In the rows, zero is written as 128.
One hidden turn or mirror swaps the rows below in pairs. Which row is each named row swapped with?
The rows were stretched afterwards, more along some directions than others.
molif: [124 104 119 134 113 109 136 122 135 142 126 123 104 121 104 139]
Riso: [144 122 108 114 122 147 111 125 124 129 115 127 133 126 122 150]
Gub: [144 144 110 151 118  77 124 140 102 120 136 150 123 103 122 113]
Vemak: [122 119 140 103 103 160 136 127 147 134 129 139 125 131 123 165]
buvob: [127 133 122 138 126 153 115 148 133 144 125 132 106 126 106 132]
gitu: [105 103 115 119 145 137 122 125 105 116 110 101  97 132 128  87]
let: [144 157 136 136 103 123 132 145 143 153 152 157 153 110 119 172]
mezi: [141  99 147  85 115 148 151 125 131 135 127 136 146 143 130 127]
fir: [127 117 111 144 140  99 144 132 112 138 138 111 119 120 136  94]
sep: [132  96  86 131 127 105 110 143 118 155 122 115 108 119 100 100]
reda: [136 170 120 145 122 115  98 145 138 108 121 158 125 113 118 151]
Kep: [143 125 102 147 145 132 102 128 124 133 117 106 130 129 130 119]
mis: [148 132 116 126 142 149 112 109 126 121 120 112 137 135 136 139]
tozi: [121  94 137 132 153 114 149 138 115 143 123  91 117 127 127  80]
dak: [145 172 105 164 113 105 105 161 133 145 141 161 123  95  94 154]
Gulo: [114 101 142 110 141 127 136 138 110 131 107 110 121 129 128  83]
koti: [112 114  90 119 149 118 105 115 107 124  86 119 101 124 103 132]
bag: [112 119 163  89 123 188 134 119 138 129 133 113 144 151 144 137]
Muni: [127 149 115 121 114 167 109 134 135 140 123 145 114 133 127 150]
Kiv: [118 116 140  98 108 148 150 117 135 133 127 142 121 133 115 155]
Beli: [146 120 140 153 136  97 147 156 128 163 138 130 134 109 102 121]
siba: [118 124  96 127 124 126 102 119 110  97 110 107  95 124 140  98]
dagit: [151 144 155 133 115 177 135 122 139 121 153 120 159 143 168 154]
satem: [103 121 143 138 148 126 137 141 124 154 133 106 122 120 113 114]
von: [131 122 118 143 136 127 130 126  99 107 131 110  99 127 139  91]
vit: [124 160 171 126 131 185 133 119 145 112 138 125 149 136 152 168]
Mab: [141 148 121 142 113  82 138 134 124 126 141 151 142 107 131 134]
zub: [121 117 183 116 152 156 148 117 149 123 121 108 156 138 140 141]
kizu: [135 137 169 125 133 172 130 136 133 118 130 115 155 142 163 121]
mufeg: [132 130 188 103 127 185 154 119 142 117 139 125 165 151 167 151]
nek: [116 171 132 152 150 167 100 113 132 102 120 121 128 124 152 166]
bep: [111  95 151 122 162 109 162 115 126 131 118  92 136 130 136 100]
Buf: [142 145  99 160 125  73 112 161 122 133 131 153 117  93 103 120]
ladag: [120 120 106 140 126 135 111 156 131 154 119 124  96 115 102 123]
femu: [136 157 161 114 132 196 140  99 130  95 140 127 145 149 171 164]
Tukim: [123 116  93 110 131 142 110 119 123 137 113 137 116 132 105 154]
lur: [149 163 101 157  98  90 113 166 131 148 147 164 119  96  93 146]
Poviz: [127 110  91 105 117 130 112 120 117 129 112 138 112 126 102 138]

let pairs with sep
mufeg pairs with tozi
gitu pairs with vit

One hidden turn or mirror swaps the rows below in pairs. Which row is each named row swapped with?
The rows were stretched afterwards, more along some directions than others.
Zasev: [132 110 125 135 125 111 126 104 126 120 125 151 125 122 147 145 123 137
 117]
piri: [128 141 148 147 127 140 103 142 116 142 125  95 134 103 131 126 159 131
 111]
nufo: [109 122 132 145 133 124 129 115 137 119 130 139 154 153 126 116 123  96
 142]
siten: [125 116 154 141 123 138 112 145 125 130 126  83 156 120 140 121 147 135
 106]
pir: [137 121 138 123 106 126 149 171 129 132 104 141 150 115  92 117 116 143
 131]
vamu: [151 143 132 146 137 117 133 139 146 151 130 118 142 137 134 104 140 115
 133]
kase: [140 127 135 131 124 147  96 143 130 130 128 104 136  92 131 111 183 138
 100]
Linas: [123 122 125 154 142 124 112 124 132 121 151 112 136 134 136 132 154 146
 119]
Los: [131 122 141 127 105 127 132 150 133 144 117 147 157 116 101 114 106 105
 140]
karav: [130  87 132 100 132 142 123 114 135 135 118 139 116 117  98 110 100 151
 140]
marif: [143 110 123 101 116 135 128 121 148 119 109 141 117 125 102 116 110 168
 147]
bavep: [115  97 106 149 130 138 117 111 141 146 120 124 125 108 147 131 125 152
 161]
bude: [126 154 159 140 132 114 127 142 132 148 116 103 151 140 116 102 139 107
 119]
liv: [102 126 159 135 130 168 111 127 130 113 120 103 142 102 121 110 142 128
 102]
Raluk: [112 148 143 133 122 141 107 147 127 109 126  93 128 109 143 123 147 133
 125]
pof: [125 125 114 149 136 105 125 127 135 138 137 127 125 149 133 114 157 107
 145]
tuz: [121 133 150 136 136 107 100 153 127 116 137 103 142 102 147 128 136 121
 119]
dodel: [112 127 147 138 137 154 117 148 123 118 130 100 127 125 120 114 128 140
 107]
bige: [152 134 145 151 137 142 112 143 130 138 139 101 149  98 139 129 145 146
 105]
baliz: [129 118 127 132 102 136 137 155 124 142  99 136 149 108 111 118 118 138
 134]
puz: [126  92 126  92 127 135 127 120 139 114 132 145 114 119 107 114 107 138
 136]
Gok: [115 125 141 136 126 130 129 131 144 161 107 142 127  96 108 111 132 112
 151]
Pino: [145 132 125 138 125 106 118 145 135 142 129 135 153 132 125 108 167  97
 129]
muv: [127 135 148 136 139 111 128 133 124 130 129 134 148 160 112 123  98  99
 137]
Sif: [130 127 127 113 117 146 110 100 133 143 119 138  87 106 142 121 145 156
 131]
mavas: [129 119 135 132 115 134 138 158 118 165 112 143 141 127  97 116 108 133
 144]
duvar: [ 92 107 128 129 118 151 122 114 158 119 116 140 115  92 130 113 151 133
 117]
peza: [118 124 131 127 133 112 115 132 149 139 138 143 129 147 131 108 172 104
 138]
buv: [129 114 140 131 112 109 148 148 108 153 104 130 156 113 143 121 116 109
 120]
roga: [122  88 106 167 134 131 121 123 149 149 134 125 150 119 153 128 128 136
 160]
Doref: [134 139 128 147 129  91 137 141 142 133 132 126 150 164 145 133 129 114
 147]
nid: [128 131 141 116 105 133 136 159 118 152 107 127 147 128 114 115 100 124
 138]
biv: [131 133 162 144 114 157  90 138 140 126 120  95 149  96 143 117 147 121
 108]
vol: [113 124 140 127 107 135 109 107 144 150  93 153 157 104 122 129 109 109
 134]
bobos: [127 133 136 140 127 113 119 129 147 138 142 137 128 156 121 115 161 110
 141]
lok: [126  97 135 100 120 133 115 120 144 118 104 140 124 103  98 112 101 145
 136]
Tagal: [129 123 142 130 108 126 138 166 131 145  96 144 165 125  97 112 126 132
 124]
Bafim: [125 156 156 135 105 136 133 143 122 156  84 111 123 110 140 108 135 132
 104]
Roru: [119 145 129 140 134  87 117 150 143 131 135 121 129 142 148 109 140 102
 150]
leru: [120 120 124 135 107 125 134 162 134 141 105 148 139 120 101 114 120 132
 144]
gof: [124 110 130 150 124 118 122 140 155 117 137 131 150 134 139 106 149  88
 132]
lik: [111 125 142 132 107 124 122 108 142 145  91 134 161 120 143 127 102 107
 139]
mumon: [125 128 159 135 129 150 110 127 158 164 111 126 129  85 109 102 139 118
 138]
lezek: [116 129 124 133 132  94 132 138 138 103 139 132 140 148 136 122 131  92
 153]
zepe: [123  91 123 105 116 155 118 118 150 118 118 116 123 106 120  98 112 147
 132]
Dubug: [ 92  94 119 121 117 153 123 117 161 125 104 142 126  90 121 100 142 126
 117]
gol: [131 102 125 100 117 139 125 113 147 121 108 151 114 105  99 108 119 144
 138]
gil: [129  97 109 157 131 140 123 123 142 131 135 113 137 103 153 133 135 147
 161]
Zufur: [130 135 138 143 124 138 129 135 151 153 117 125 126 102 122 108 145 117
 161]
Vavag: [123 121 158 130 126 134  99 144 124 138 125 104 160 109 142 127 155 125
 106]
difiv: [127 144 155 131 129 138 113 145 141 123 127  98 124 109 133 125 153 149
 107]
Sevag: [131  99 135 100 125 140 114 115 152 116 112 152 124 112  93 113 130 159
 124]

lezek pairs with Raluk
vamu pairs with bige
roga pairs with mumon
buv pairs with Sif
Gok pairs with bavep

